In the data rows, zero lies at 4.5, halfway between 4 and 5.
Here is a table of points, one per row:
[6 6 7 5 7 5 5 2 2 3 0 7 3 6 2 9 5 4 4 5 1 0 2 4 3 4 2 9 3 4 5 3]
[4 4 4 3 4 4 4 4 4 5 4 5 4 4 3 4 4 4 4 5 5 4 4 5 4 4 4 5 4 4 4 4]
[6 5 4 4 2 0 4 4 6 7 4 6 6 2 6 4 5 1 5 5 5 0 6 7 7 6 6 0 6 3 6 6]
[3 5 4 3 4 2 4 5 5 4 6 4 4 3 4 2 5 4 4 5 6 6 6 6 4 4 5 3 7 5 4 5]
[0 4 4 5 7 9 5 6 6 3 7 2 4 5 7 4 5 6 5 4 4 9 7 2 7 2 5 4 6 2 3 7]
[3 6 4 4 4 7 5 5 5 5 6 3 5 5 5 3 5 5 6 5 6 7 4 3 4 3 4 4 5 5 4 3]
[5 4 2 5 1 0 5 4 9 7 6 5 7 1 4 1 4 0 6 5 6 2 9 9 7 8 6 0 8 5 4 5]
[5 4 6 4 6 4 4 4 3 4 2 6 4 5 3 7 4 4 3 5 3 3 3 5 4 5 4 7 3 5 4 4]
[6 6 4 4 3 0 3 4 5 6 3 6 5 3 5 6 4 3 4 4 4 1 5 6 6 5 5 4 4 4 7 5]
[3 6 4 4 4 8 5 5 6 4 6 2 4 5 5 4 5 7 6 4 4 8 4 1 4 2 4 5 5 3 4 2]
[3 6 4 4 4 8 5 5 6 5 6 2 4 5 5 3 5 7 6 4 5 7 3 2 5 3 4 5 5 4 4 2]
[4 2 5 6 7 3 6 7 1 2 6 5 4 6 5 5 3 6 1 5 4 5 5 7 3 6 4 6 4 7 3 8]
[6 5 6 3 4 3 3 3 3 4 1 7 4 4 4 7 4 4 3 4 2 1 3 5 4 5 4 7 3 3 6 5]
[5 4 4 4 4 7 4 3 5 5 6 4 5 4 6 2 5 3 6 3 8 3 4 4 6 5 5 4 5 6 4 4]
[5 4 5 3 5 4 4 4 3 4 3 5 4 4 3 6 4 4 3 4 4 3 4 5 4 5 4 6 4 4 5 4]
[4 4 5 5 4 7 5 4 6 5 6 5 4 4 6 3 4 5 6 4 7 4 3 2 5 3 6 5 5 5 4 5]
[6 5 6 1 4 3 2 4 2 4 1 7 5 3 4 7 4 3 2 4 3 2 3 5 3 5 4 8 2 3 6 5]
[3 1 4 8 8 1 7 9 0 1 9 4 5 7 6 2 2 7 0 6 5 8 5 8 3 7 4 5 5 8 2 9]
[3 6 4 4 3 8 5 4 6 5 7 2 4 5 5 3 5 6 7 4 6 7 3 2 4 3 4 5 5 5 4 2]
[4 6 4 4 3 7 5 5 5 5 6 2 5 5 5 2 5 5 6 5 6 7 4 3 3 3 4 4 5 5 4 2]
[4 4 3 5 6 9 5 4 6 6 5 4 5 5 6 5 4 5 6 3 4 5 4 1 7 2 5 4 3 2 5 4]
[5 4 6 6 6 6 6 4 3 4 4 6 3 6 4 7 4 5 4 5 3 3 3 4 4 4 4 7 2 4 4 5]
[4 6 4 4 3 7 5 5 5 5 6 2 5 5 5 3 5 6 6 5 6 7 4 3 4 3 4 4 5 5 5 2]
[3 5 4 5 4 9 5 4 7 5 6 3 5 5 6 4 5 7 7 3 5 6 3 1 6 2 5 5 4 3 4 3]
[5 4 4 6 5 9 5 4 6 5 7 4 6 5 7 2 4 5 6 3 8 4 3 2 6 4 6 5 4 6 4 5]
[2 4 4 4 6 8 5 4 5 5 5 4 3 4 5 5 4 5 6 4 3 7 5 2 6 1 6 4 4 1 4 4]
[2 3 4 6 6 7 5 4 5 5 5 5 3 5 5 5 4 6 6 4 3 5 5 3 6 2 6 5 3 2 4 6]
[4 6 4 4 4 8 5 5 5 4 6 2 4 6 5 3 5 7 6 4 5 8 3 2 3 3 3 5 5 5 4 1]
[5 4 2 5 1 0 5 3 9 6 5 4 7 1 3 1 4 0 6 4 6 1 8 9 8 8 6 0 9 4 4 4]
[1 6 4 4 3 7 5 4 6 5 7 3 3 4 4 1 5 6 8 5 7 6 4 2 4 1 6 6 6 5 4 4]
[5 5 4 4 4 3 4 5 4 5 4 5 4 4 4 5 4 4 4 4 5 4 5 5 4 4 5 4 5 4 5 4]
[4 5 4 4 4 7 5 5 5 5 5 3 4 5 5 3 5 5 6 4 6 6 4 3 5 3 4 4 5 5 4 3]
[5 5 4 4 2 0 4 5 6 6 4 5 5 2 4 4 4 3 4 4 6 3 6 6 6 6 5 2 6 4 5 4]
[6 5 5 4 4 3 4 4 4 5 3 6 5 4 5 5 5 3 4 4 4 2 4 5 6 5 5 5 4 4 6 5]
[5 5 4 3 5 5 3 4 4 5 3 5 4 5 4 6 4 4 4 4 3 4 4 4 4 4 4 5 3 3 5 3]
[3 5 4 5 5 9 5 4 7 5 6 3 5 5 6 4 5 6 7 3 5 7 4 0 6 2 5 4 4 3 4 3]
[6 4 1 5 1 0 6 3 9 6 5 4 8 1 3 0 4 0 6 5 7 2 9 9 8 9 6 0 8 5 4 5]
[1 6 4 4 4 8 5 5 5 4 6 2 4 5 5 3 5 7 7 5 4 9 5 2 4 2 4 5 5 2 4 2]
[7 5 6 5 6 6 4 2 1 3 0 8 1 5 2 9 6 5 5 4 0 0 4 7 1 5 5 8 2 5 4 3]
[7 5 5 3 4 1 2 3 4 4 0 8 5 4 5 8 3 3 2 4 2 0 4 4 6 4 5 4 4 1 8 5]
[7 4 6 4 6 5 3 1 3 3 0 8 2 4 1 9 4 5 4 3 0 2 4 6 2 6 5 6 3 4 4 2]
[7 6 4 5 2 0 2 5 4 7 2 7 5 4 8 6 5 2 3 5 4 0 5 5 8 4 5 3 4 2 9 8]
[4 5 4 3 4 5 4 5 4 5 4 3 5 5 4 4 5 5 5 5 5 7 4 3 4 3 4 3 5 4 5 2]
[2 5 4 4 5 9 5 5 6 5 5 2 4 5 5 4 4 6 7 4 3 9 5 1 5 1 5 4 5 1 4 3]
[7 6 4 4 2 0 4 5 5 7 4 6 6 2 6 5 5 2 4 5 4 0 5 6 7 6 6 2 5 4 7 6]
[3 1 4 7 7 1 6 9 0 2 8 4 6 7 6 2 2 6 0 6 5 8 4 8 3 7 3 5 5 7 2 9]
[3 4 3 4 6 9 4 5 6 6 5 3 5 5 6 5 5 5 6 3 3 7 5 1 7 2 5 4 4 2 4 3]
[3 5 4 4 3 7 5 5 5 5 5 3 5 5 5 3 5 5 6 4 6 7 4 3 4 3 4 4 5 4 4 3]
[3 1 4 8 7 1 7 9 1 2 9 4 6 7 7 2 2 6 0 6 6 8 6 8 3 7 4 4 5 8 2 9]
[3 1 4 7 8 1 6 9 0 1 9 4 5 7 6 2 3 6 0 6 6 8 6 8 3 7 3 5 4 8 2 9]
[3 1 5 7 7 2 6 9 0 2 8 5 5 6 6 3 3 6 0 6 5 7 6 8 2 7 4 5 4 8 2 9]
[5 5 4 5 3 7 4 5 6 6 5 3 5 5 5 3 5 4 6 4 6 6 4 2 5 4 5 4 4 6 5 3]
[6 5 4 4 3 0 3 4 5 6 3 6 5 3 5 6 4 3 4 5 4 2 5 6 6 6 5 3 5 4 6 5]
[3 5 4 5 5 9 5 4 7 6 7 3 5 5 6 3 4 7 7 3 5 6 3 0 6 2 5 5 4 4 4 3]
[2 7 5 3 3 7 5 5 5 4 6 2 3 5 4 3 6 7 7 6 5 8 4 3 2 2 3 5 6 4 4 1]
[1 6 4 4 5 7 5 5 5 4 6 2 4 5 5 3 5 6 6 5 4 9 5 2 5 2 4 5 6 3 4 3]
[6 4 2 4 1 0 5 3 8 7 5 5 7 1 4 2 4 0 5 5 6 1 8 9 8 8 6 0 8 3 5 5]
[3 4 6 7 6 9 7 4 6 3 8 4 6 6 9 2 5 6 4 4 8 7 5 3 6 5 5 5 4 7 3 9]
[6 5 7 5 8 5 4 1 3 3 0 7 3 6 1 9 5 4 4 6 1 0 2 4 3 4 2 8 4 3 6 2]
[6 4 5 3 5 3 4 4 2 4 2 6 4 4 2 7 4 4 3 4 2 2 4 5 3 6 4 7 3 4 5 5]
[7 4 7 3 6 4 4 3 2 4 0 7 2 4 1 9 5 4 3 4 1 1 4 6 1 6 4 8 2 5 5 4]
[5 6 4 4 3 7 5 5 5 5 5 2 5 6 5 3 6 6 6 4 6 7 3 3 4 4 5 4 5 6 4 2]
[6 3 8 6 4 6 5 4 5 4 6 6 8 6 9 0 5 2 3 5 9 4 4 6 6 6 5 5 4 9 4 9]
[2 4 4 4 6 9 5 5 6 5 4 3 5 5 6 5 4 6 6 4 3 8 5 0 6 1 4 3 4 1 4 3]
[5 4 4 4 4 4 4 4 5 5 4 5 5 4 4 5 5 4 5 5 5 4 4 4 4 4 5 4 5 5 5 4]
[4 6 4 4 3 6 4 5 5 5 5 2 4 5 5 3 5 5 6 5 5 7 4 3 4 3 4 4 5 5 5 2]
[5 4 6 5 6 8 5 2 4 5 3 7 3 5 4 7 4 5 6 4 3 2 3 3 5 2 5 6 1 2 4 4]
[6 4 6 3 6 4 4 4 2 4 1 6 3 4 1 8 4 4 3 4 2 2 3 5 2 6 3 8 3 5 5 4]
[5 6 3 5 3 2 4 5 6 6 5 3 5 4 4 4 5 4 5 5 6 5 6 5 5 5 5 2 5 5 5 3]
[7 6 4 5 3 0 3 5 5 6 3 6 5 3 5 5 5 3 4 5 5 1 5 6 6 6 5 3 5 4 7 6]
[3 1 4 7 7 2 6 8 0 2 7 4 5 6 5 4 3 5 1 5 4 6 5 8 2 7 4 5 5 7 3 8]
[6 4 4 7 3 0 5 5 8 5 7 4 8 3 6 1 5 1 4 6 8 4 9 9 7 9 5 0 6 7 4 7]
[6 5 2 6 2 0 4 5 7 7 5 4 6 2 4 3 5 2 5 4 6 2 7 7 7 7 5 0 6 5 5 4]
[6 5 5 5 7 5 5 4 1 4 1 6 2 5 1 9 5 5 5 4 0 1 4 7 2 6 4 8 2 5 5 4]
[3 6 4 3 4 7 4 5 5 5 5 2 4 6 5 4 5 6 6 5 4 8 5 2 4 3 4 4 5 4 4 2]
[4 2 5 7 7 2 6 8 1 2 7 5 5 6 5 4 3 6 0 6 5 6 5 7 3 7 3 6 4 7 3 8]
[6 4 6 5 6 5 5 4 2 4 3 6 3 6 3 8 5 5 4 5 3 2 3 5 3 5 4 8 3 6 4 5]
[6 5 5 4 6 6 3 1 3 3 0 7 2 5 1 9 4 5 5 3 0 1 4 6 3 5 5 6 3 3 4 3]
[3 4 6 7 6 9 7 4 6 3 8 4 6 6 9 2 5 6 3 4 8 8 5 3 6 5 5 5 5 7 3 9]
There is one direction along which these points spread out most. Take the direction at right angles to it along which they spread out most. Go by this last direction. How far along it is each point below, from 0 to 99? The average is 50, and the first point in the table lies past the average. One standard deviation of the points above along it is 16.
[7 4 6 3 6 4 3 2 3 3 0 8 3 5 1 9 4 4 4 3 1 1 3 6 2 6 4 7 3 3 4 3] 75
[7 5 6 4 4 3 3 3 4 4 1 7 4 4 4 7 4 4 3 4 3 2 3 4 5 5 4 6 4 3 6 4] 63
[4 5 4 4 2 5 5 4 6 5 6 3 5 4 4 1 6 4 6 5 7 5 5 5 4 4 5 3 6 6 4 3] 40
[6 4 7 2 5 4 3 3 3 4 0 7 4 4 2 9 4 4 3 4 2 2 3 5 3 6 4 8 3 4 5 4] 71
[3 4 4 5 4 9 5 4 7 6 6 3 4 4 6 4 5 5 7 3 5 6 4 0 6 2 6 5 4 3 4 4] 57
[1 6 4 4 4 5 5 5 5 4 8 3 2 4 4 2 5 6 6 6 7 7 4 4 3 2 5 6 6 5 4 5] 47
[5 4 4 4 3 0 4 5 6 6 5 6 6 2 5 3 4 2 4 5 6 2 7 8 7 7 5 0 8 4 5 5] 26
[3 4 4 5 6 8 4 4 5 5 4 5 4 5 5 6 4 5 6 4 3 5 4 2 6 2 5 5 3 2 4 4] 64
[6 3 6 9 5 1 5 7 5 3 8 4 7 5 9 2 5 3 1 6 9 6 8 8 6 8 4 1 5 9 4 9] 12
[7 4 7 3 5 4 4 3 3 4 0 7 3 4 1 9 5 4 3 4 2 2 3 5 2 6 3 8 2 5 5 3] 74
[6 3 6 3 6 4 3 5 1 4 1 4 3 2 0 8 5 3 3 4 2 3 4 6 1 7 3 9 3 7 4 4] 67
[5 4 5 3 4 4 4 4 4 4 3 5 4 4 3 6 5 4 3 4 4 3 4 5 4 5 5 6 4 4 5 5] 57
[4 7 4 3 1 5 5 5 5 5 6 2 5 6 3 2 6 6 6 6 6 7 3 4 2 4 3 4 6 7 4 1] 48
